Each path below is one point turned by a fixed rotation once a step. After each direction that follows a path, write how fast that rotation turns it, in degrees a step (0 if it stays still).
Each turn is a multiple of 5 degrees from 10 to 175, or 0.
Each row of a path follows its step; steps can be skipped.
Path 1:
step 0: [-16.0  -9.7  20.7  -4.7  21.5  16.1  22.1   3.4  -4.6  22.8  -4.0 -17.4
 -10.0 -30.2 -12.1  11.1  -3.9 -39.6  -3.5  -5.4  13.4 -18.3 -34.6  -2.5
  11.8  43.5  31.3  20.8  -3.5   3.4 -13.4 -21.8  11.1 -10.4  10.4  -5.9
  -9.2   9.6   3.4  -2.7 -28.9  -1.3 -17.4 -23.2  32.3  -4.7   5.6  14.0]
step 1: [  8.9 -33.8  22.6  17.7  17.2  15.2 -34.4  32.7  29.1  12.5   1.0 -15.0
 -21.6   9.7  22.2  -9.8   4.8 -23.3  -3.3  16.3  -1.4 -11.2  -8.7  14.6
  25.7  -0.2  -3.6  15.6 -11.6  -2.3  -5.8   3.1 -26.8  -4.2  -9.2 -13.8
  -8.1  -3.1 -12.5  33.1 -21.3 -19.6 -35.4 -18.5  25.2  20.1  12.4  -3.2]
step 2: [ 29.8 -14.3   6.7  -7.5 -26.8 -12.6 -30.5  13.2  10.2  29.7   8.2  21.6
 -38.4  16.5  11.5  -0.2  -8.6  -3.3  -9.9 -29.1  -9.3   5.7 -30.6   6.4
  -5.9  -7.7  22.9 -14.5   3.0  22.0  16.4   4.8  -1.7 -17.4  33.0 -25.7
 -13.3  24.4  10.8  -9.1 -12.4  -7.8 -23.7 -14.4   6.9   1.2  37.8  -8.4]
step 3: [ 24.7  21.5  27.1  -8.3 -18.4   8.6  18.6   4.2  28.5  25.1  28.9  17.6
 -28.2 -20.4 -11.9   7.2  -7.2  -1.5  14.6 -10.8  11.8  -4.8  -7.7   3.6
   9.6   8.4  12.5 -27.0  24.7  -0.3 -16.1   6.7 -18.7 -29.9   9.7   4.4
  18.6 -10.2  24.7  27.7  15.9 -21.3  -0.5  -3.5  47.2   3.5   8.5  -5.9]
step 4: [ 45.6  13.1  25.3 -35.8  26.2   5.6 -18.5  -5.5  40.2  11.2  -5.1   4.8
  -8.8  -7.3  20.1  -0.6  10.7  11.2  21.4 -16.8 -19.9  24.4  16.4 -25.3
  30.4   8.2 -33.8 -15.1   1.1  -5.8  18.7  16.4 -10.0  16.4  -5.2  -6.2
  -8.6   0.0   3.9   8.0   3.0 -15.5   5.1  -3.6  25.3 -17.5   1.1 -16.8]
step 5: [-11.9  -3.7  29.8 -19.2  -3.2 -27.7   1.8 -16.3   3.4  34.8   9.9 -17.4
  -4.2   7.8 -29.7  23.8   5.7   9.4  11.1 -16.0 -18.7  20.2 -21.8 -24.3
  11.0  27.1  -8.9  -7.2  -9.3 -24.1  12.7 -28.3  12.3  12.8  25.1  -6.6
  -0.8  20.4   7.5 -23.1 -12.7  -1.3  22.6 -17.7  35.0 -27.0  11.9   0.3]
step 6: [-29.5 -10.2  33.2  -4.6 -10.1  21.6  -2.2  11.9  11.7  38.7  -0.1 -22.9
 -24.7  10.0 -21.0  22.8  17.5  -2.2   1.8   5.5  -1.2   0.5  17.8 -23.2
  16.9  16.3  16.3  36.8 -23.4 -14.8  -7.4   3.5  -7.7   5.6 -18.5 -21.2
  18.3 -13.4  -7.8  22.4  10.6  -7.3  20.0 -11.5  38.2  15.3 -19.1  -7.7]
step 7: [ -3.5 -16.2  -0.6 -15.6  -5.8  15.3 -17.1   5.9  16.7  14.1 -16.6  19.4
 -16.5  17.1  25.8   1.8  -9.5  -6.1   5.1  -3.0  -7.4 -14.0   1.4 -19.5
  16.2  41.9  26.7  38.1 -13.6  26.8  43.9 -10.7  26.0  18.6 -11.5 -28.9
 -31.3  22.3   1.9   8.1  -3.7  -5.8 -11.2  -8.1  13.9  10.8  -0.4 -13.1]
step 8: [-24.9  17.1  19.4  17.5   4.0  -8.1   9.8   8.2   7.1  14.5  42.1  -1.0
 -11.8  16.3   8.4  -7.9 -36.5 -43.5  17.6  21.0 -25.4 -24.8 -31.0 -12.8
   8.9  21.5  37.7   5.2  12.1  11.3  -1.0  -9.4  -0.7 -13.7   7.8   0.1
 -11.3  17.4   8.7  -0.3  -7.3 -16.3 -17.3  -8.8  33.1  10.3  11.5   0.1]
step 9: [ 16.0  21.3  27.0   1.4  28.9  34.8  -4.9  26.9  12.8  29.1   1.0 -18.5
 -12.1   1.9  28.1 -13.2  15.5 -25.9 -12.5 -13.7 -21.5   7.6   3.4  -0.3
  -2.3   4.6  17.6 -10.5  -4.9  14.2 -20.3  48.1 -23.2  -5.3  -2.9 -12.1
  -9.9  10.3   3.5  -1.5   4.7 -34.3 -32.1  -7.4  18.7  12.9   6.1  -7.9]
step 10: [ 22.4   0.0  16.7 -25.0   3.5  -5.2  -5.3  11.7  23.0  15.6  11.3  -1.3
  -9.2  -0.7  14.9   1.9  33.5   4.4 -13.6 -18.2  21.6   9.5 -27.4  33.4
  -2.5  26.2  -0.1 -24.3  -8.1   9.9  26.7  -8.9   5.9  -3.6  33.5   8.6
 -19.7  32.9  18.0  -1.1 -15.7 -27.6 -22.6 -11.8  31.2 -14.1  14.4  19.1]
[  1.5  -5.9   1.4   4.9  -4.5   1.2  -0.8   0.1   9.8  -2.9  -0.8  -8.9
  -0.9  -5.2 -11.5   3.0   4.1  -1.4  -0.4   1.3   0.8  -2.8  -1.6  -1.5
  -4.5  -2.8 -11.1   8.5  -7.2   8.9  -0.5  -2.7   5.5  -4.8  -3.0  -6.5
  -1.2   0.8  -1.9  -3.4  -7.9   0.4   2.4  -6.2  -0.9  -2.5  -4.7   4.3] -> 65
[ -5.0  -2.1   5.2  -4.4  -3.7  -2.4  -0.7   5.1   9.9 -10.0  -2.6   0.1
   3.1  -4.2   7.4  -4.8  -1.9   1.3   1.8  -0.9   4.3  -6.4   1.5   0.5
  10.8   2.5  -2.8  -3.7  -2.4  -8.7  11.7   1.4   3.5   0.8  -3.7   0.0
   4.0  -1.8   6.5  -0.7  -6.7   1.3  -7.7   3.0  -2.1   0.8  -3.4   5.2] -> 115
[ -3.0   3.1 -10.9  -2.5 -12.1   0.2  -5.8   3.1   1.9   2.5   1.5  -0.2
  -1.8  -1.7  -3.8  -2.0   7.5   8.3  -4.7  10.2   2.8   1.4   0.9  -4.5
   0.7   0.9   6.9   1.2  -0.1  -4.0   7.7  -2.6  -3.6 -11.1   4.2  -5.8
  -4.8  -1.5  -0.3   7.8   4.0   0.7  -2.3  -2.2  -4.0   0.5   1.3  -3.1] -> 80
[-12.9  -0.5   5.3  -1.3   7.6  -0.4   1.1  -8.2  -0.2  -1.8  -5.6  -7.0
   6.5   2.7  -0.3  -1.6  -0.4   7.8   8.1   0.2   1.9  -9.7  -0.5  -1.3
   1.2  -4.1   8.4   1.1  -2.8   7.2   0.4  -1.6  -3.2   2.0   0.7  -8.8
  -4.4   3.6  -1.6   1.8   6.9   7.1  -2.0  -0.4   2.9  -2.3  -2.9  -4.4] -> 45
[11.2 -0.2  0.6 -1.5 -4.9  3.3 -4.0 -5.0 -1.8 -2.9 -5.2 -1.7  4.4  7.4
 15.1  1.6  8.6  2.0  2.2 -1.6 -5.3  3.7  1.8 -2.8 -7.4 -1.3 -5.1  1.7
  0.6  0.1  1.7 -2.9  9.1  3.6  0.7 -6.6 -3.6  5.0 -2.9  7.5 -1.2  4.5
 -5.7  3.5  1.6  2.2  1.6  2.8] -> 135
[ -8.3  -1.4  -0.3  -6.7   0.8   4.4  -4.1  -5.7   6.6   2.1   4.6  -2.6
  -2.8   5.1   0.8   0.1   3.1  -2.8   4.4   3.7  -3.1   0.1   5.4  -1.5
  -3.6   0.1  -7.0  -2.2  -4.6   1.1  -8.1   6.5  -8.7  -1.3 -10.2   5.6
  -1.1  -8.9   2.7   7.6  -2.4   4.0  -1.5   2.0  -2.9   9.4   6.8   1.5] -> 140
[-8.2  7.7  7.6  3.5 -9.2  6.3  0.8  2.6 -9.8  1.0  4.1  5.0  1.4 -5.2
 -1.2 -1.1 -1.5  1.9  0.9  3.1 -8.1 -0.2  0.2  1.7 -0.3  5.2 -6.0  1.8
 -1.6 -1.4  7.8  2.5 -0.7  9.0 -9.8 -5.3 -6.8  1.4 -3.2  0.1  2.6  0.5
  9.2 -0.6  0.8 -2.6  2.4  4.4] -> 40
